z153: [136 145 126 129 114 111]
z858: [145 138 107 108  82  66]
z184: [146 138 107 108 112 109]
z680: [150 134 102 102 112 111]
z688: [171 183 102 109  82  66]
rest: [146 138 107 108]
[112 109]
rest: [171 183 102 109  82]
[66]

z688: [153 133 130 143 142 133 142 152 133 133 182 137 133 128 128 136 128 131
 137 135 148 142 128 137 132 152 139 128 128 128 133 135 161 143 147 150
 179 136 144 152 144 154 151 164 128 133 138]
z506: [139 128 141 127 137 133 132 136 133 150 155 128 128 128 133 136 138 129
 133 128 148 133 134 128 138 152 134 128 128 128 128 148 144 172 131 147
 176 131 155 159 143 167 151 200 133 133 138]
z998: [134 133 137 128 133 128 142 144 128 130 182 128 128 133 138 154 128 148
 133 135 148 129 134 137 128 142 134 128 128 128 133 151 140 145 147 147
 168 143 129 156 132 167 164 147 128 133 128]
z858: [136 128 137 133 142 140 129 133 128 133 138 137 133 128 128 132 132 168
 133 128 148 133 128 137 132 135 138 134 128 128 140 137 140 161 132 163
 147 136 147 152 132 147 139 170 128 137 133]
z680: [143 128 141 137 133 133 132 144 133 133 138 137 128 128 133 158 132 161
 128 128 148 133 128 128 138 142 134 128 128 131 133 148 142 143 147 163
 150 134 150 156 143 147 155 161 133 128 133]
z176: [134 128 141 128 137 133 129 136 128 133 138 133 128 133 133 154 132 148
 128 128 135 137 128 142 128 152 128 128 128 128 133 137 144 145 144 150
 154 136 150 146 129 170 148 161 128 128 138]
z153: [134 128 134 128 137 128 132 133 128 133 158 128 142 133 138 130 128 131
 128 138 140 133 128 133 132 137 128 134 128 128 128 151 138 135 136 157
 168 134 144 152 138 154 151 164 128 128 133]
z87: [130 133 145 137 137 128 132 153 128 136 138 133 142 133 128 154 138 136
 133 128 148 137 138 128 132 137 128 128 133 128 128 137 142 148 149 150
 173 136 147 144 143 147 151 200 133 128 133]
z782: [130 128 137 133 142 133 132 152 128 133 174 133 133 128 133 150 128 131
 128 135 149 137 134 142 128 142 128 128 133 128 133 151 144 135 132 163
 176 136 134 180 129 170 159 158 133 133 128]
z645: [136 133 137 137 137 138 142 144 133 139 151 133 128 128 128 132 128 131
 137 128 137 133 139 133 128 142 128 128 128 128 133 151 144 145 132 168
 150 134 144 152 132 170 148 158 133 133 128]
z639: [136 133 134 133 133 133 139 133 135 145 138 133 142 133 138 132 128 131
 137 128 140 142 138 142 128 137 138 135 128 128 138 148 142 139 132 157
 158 136 159 149 143 145 144 154 133 137 128]
len: [136 128 137 133 142 140 129 133 128 133 138 137 133 128 128 132 132 168
 133 128 148 133 128 137 132 135 138 134 128 128 140 137 140 161 132 163
 147 136 147 152 132 147 139 170 128 137 133]
47
rest: [128 141 128 137 133]
[129 136 128 133 138 133 128 133 133 154 132 148 128 128 135 137 128 142
 128 152 128 128 128 128 133 137 144 145 144 150 154 136 150 146 129 170
 148 161 128 128 138]
[142 128 152 128 128 128]
z176
rest: [142 139]
[132 157 158 136 159 149 143 145 144 154 133 137 128]
rest: [130 128 137]
[133 142 133 132 152 128 133 174 133 133 128 133 150 128 131 128 135 149
 137 134 142 128 142 128 128 133 128 133 151 144 135 132 163 176 136 134
 180 129 170 159 158 133 133 128]

z506: [132 117 126 140 128 133 126 125 131 144 118 126 131 109 125 144 126 137
 122]
z998: [123 119 134 130 128 133 126 125 131 132 118 126 131 109 125 139 124 130
 122]
z680: [129 120 134 139 127 139 127 130 135 135 120 133 138  63 129 143 126 137
 126]
[126 125 131 132 118 126 131]
z998
len: [129 120 134 139 127 139 127 130 135 135 120 133 138]
13
len: [123 119 134 130 128 133 126 125 131 132 118 126 131 109 125]
15
rest: [143 126 137]
[126]
[132 118 126]
z998
rest: [120 134]
[139 127 139 127 130 135 135 120 133 138  63 129 143 126 137 126]
rest: [125 139]
[124 130 122]

z184: [116 127 119 113 140 102 102 124 137 120 114 114 139 113  95]
z858: [127 151 135 117 139 135 110 158 141 115 123 113 136 151 128]
z998: [120 159 128 128 118 164 100 101 171 165 178  88 158 124 162]
z506: [129 138 166 103 156 183 118 121 118 174 157 120 164 132 146]
z87: [127 154 140 131 122 136 137 118 139 162 172 126 174 112 135]
z782: [134 165 142 155 124 151 121 129 121 141 134 130 102 144 131]
z645: [132 133 103 115 127 106 118 125 121 113 130 143 135 108  94]
z639: [141 141  91 138 124 185 100 101 172 138 166 103 156  79 147]
z176: [119 160 109 146 133 201 109 109 147 157 150 112 158  95 126]
z680: [148 146 107 124 122 136 137 117 135 108 132 138 168 124 129]
z688: [137 153 137 117 122 135 124 136 126 131 109 141 142 134 127]
z153: [111 117 104  87 109 112 107 116 122  98 135 133 148 130 101]
rest: [122 136 137 117]
[135 108 132 138 168 124 129]
rest: [101 171]
[165 178  88 158 124 162]
[172 138 166 103 156]
z639
len: [116 127 119 113 140 102 102 124 137 120 114 114 139 113  95]
15

